In the rows, 128 means zero.
Named turns come first, each shown by rows before and after it. Which turns, in which order, take the first row of each pair that follows to the second? Write the first one first, as in the answered first pair.
Bebe:
[143 145 134 130 137  98 111 153 142 126 106 148 156 175 133 117 101 157
 146 118 148  86 115 126 131] |-> [170 137 132 113 157 182 113 126 151 156 117 111 112 106 100 130 134 118
 115 118 102 140 104 122 108]
[103 141 139 121 101  98 124 122 117 104 126 158 148 134 107 131 143 129
 155 121 123  92 122 142 145] |-> [128 136 142 100 139 142 105 108 135 121 111 143 131 124  68 134 122 143
 114 133 123  93 133 117 123]
[127 109 121 152 104 101 124  94 121 139 185 122 134  83 162 162 134 118
 156 113 116 144 125 143 145] |-> [136 109 120 153 131  93 101 109 134 131 161 136 157 137 146 150  71 163
 127 119 157  95 141 111 136]
[ 99 152 134 149 130 133 149 123 152 116 118 168  99 147 145 119 158 117
 134 112 134 102 142 162 147] |-> [117 144 134 144 159 161 138 127 164 119 107 155  97 151 115 117 128 133
 107 121 147  88 148 139 128]
vimev:
[131 119 118 123 131 153 141 130 114 117 150 130 108  93 124 129 145  98
 138 140 127 155 125 122 117] |-> [136 119 120 113 147 163 126 129 128 117 139 129 110 108 108 126 120 120
 115 143 141 132 138  99 102]
[120 134 136 144 117 155 129 111 109 160 127 108 134  88 135 122 155  91
 118 120 117 173 115 126 130] |-> [133 132 140 131 143 176 115 110 120 161 127 107 126 103 108 122 126 114
  94 127 123 153 119 103 114]
[106 128 138  93 143  75 122 148  99 101 128 151 163 160 124 128 136 137
 160 139 140  67 113 143 110] |-> [108 128 137  87 133  82 140 138  94 107 141 143 151 137 132 143 171 120
 169 142 125  81 104 164 117]
[129 159  94 170  42  57 102 111 103 100  74 129 170 102 202 144 116 100
 167 106  95 120 144 181 137] |-> [169 165  78 106  70 132 138  69 119 120 116  96 104  60 159 173 172  76
 143 122  58 145 116 197 111]
Fono:
[152 154 107 103 133 113 161 120 118 117 169 118  79 142 117 162 127 134
 130 146 147  88  89 152 124] |-> [128 152 118 131 120  73 149 138 109 105 154 135 112 158 146 145 105 139
 145 133 160  75 100 147 138]
[123  89 148 164 140 170  76 138 122 150  94 111 152  98 122 122  92 119
 104 118 124 166 154  80 116] |-> [141  87 142 146 154 183  88 126 127 157 100 104 134  95 103 126  95 120
  93 127 119 164 149  82 109]
[161 107 137 128 160 193  99 103 138 142 151 116  85  96  93 134  99 114
  95 128 114 150 127  85 112] |-> [157 109 137 132 160 154  89 129 142 128 136 134 110 147  91 124  60 149
  91 130 149  97 142  71 116]
Vol:
[122 128 132 139 101  71 118 176 116 102 109 162 153 164 153 110 100 143
 158 116 150  87 140 128 167] |-> [164 138 106  62 122 138 171 125 131 126 165 128  80 116 117 143 174 111
 145 137 108 110  98 161 151]
[104 114 146 108 117 144 117 118 126 147 129 129 174  60 120  94 190 137
 187 154 134 179 119  99 147] |-> [123 114 146  98 152 166 103 121 144 152 120 121 183  73  88  95 153 157
 153 158 150 164 130  66 128]
[153 125 136 117 146 146  97 132 139 104 146 140  78 142 159 150  96 129
 118 183 156 150 117 106  98] |-> [130 121 141 144 116 108  92 142 121  92 142 154  98 139 187 152 105 118
 146 175 166 158 117 123 111]
Pairs:
Between the rows of a pair lie 2 to 3 turns.
[147 110 130 148 121 137 107 112 104 128 118 109 113  80 150 151 146  93
 153 106  79 200 121 134 157] |-> [148 137 119 108 128  60 127 140 119  92 134 145 117 177 140 147 106 157
 158 119 133  90 111 146 168] => Bebe, Vol, Bebe
[145 129 121 102 153 137 113 127 133  97 106 143 130 171  96 115  88 163
 107 122 167  82 147 109 124] |-> [155 120 121 107 164 187  99 112 132 117 101 118 117 115  91 120 102 127
  96 121 132 137 150 101 108] => vimev, Bebe
[178 100 129 104 190 198 125 115 166 168 115 104 115 109  68 128  93 133
  75 126 136 123 123  87  84] |-> [159  89 138 153 172 195  96 127 160 168  91 114 145  88  97 114  83 120
  86 110 134 160 145  78  87] => Vol, Fono, Vol
[144 104 145 131 166 175  94 126 146 135 101 115 135 118  90 120  74 135
  75 128 147 152 152  68 100] |-> [ 84 114 151 175 103  75 104 158 122  99  97 155 173 148 166 110  92 131
 147 107 157 135 147 109 138] => Fono, Bebe, Bebe
[104  95 158 204 110  91  54 174 125 113  60 159 206 134 155 107  44 151
 129 107 171 129 179  77 146] |-> [178  94 136 115 179 229  71 114 157 163  91  99 113  70  65 136  78 131
  58 134 127 166 156  61  92] => Bebe, Fono
[184 137 104  61 178 176 134 109 154 153 157 124  84 144  68 128 111 153
  67 151 141 104 115 118 104] |-> [159 152  96  67 121 154 166 100 126 145 188 123  67 112 112 143 194 113
 124 142 111 134  87 172 131] => Vol, Vol
[108 152  96 110 111  72 159 132 137 113 154 162 128 177 140 139 142 139
 154 131 156  71 102 162 153] |-> [154 131 103  80 167 185 132  95 160 156 146 112  97 126  79 144 127 133
  87 142 129 115 109 119 103] => Vol, Vol, Bebe
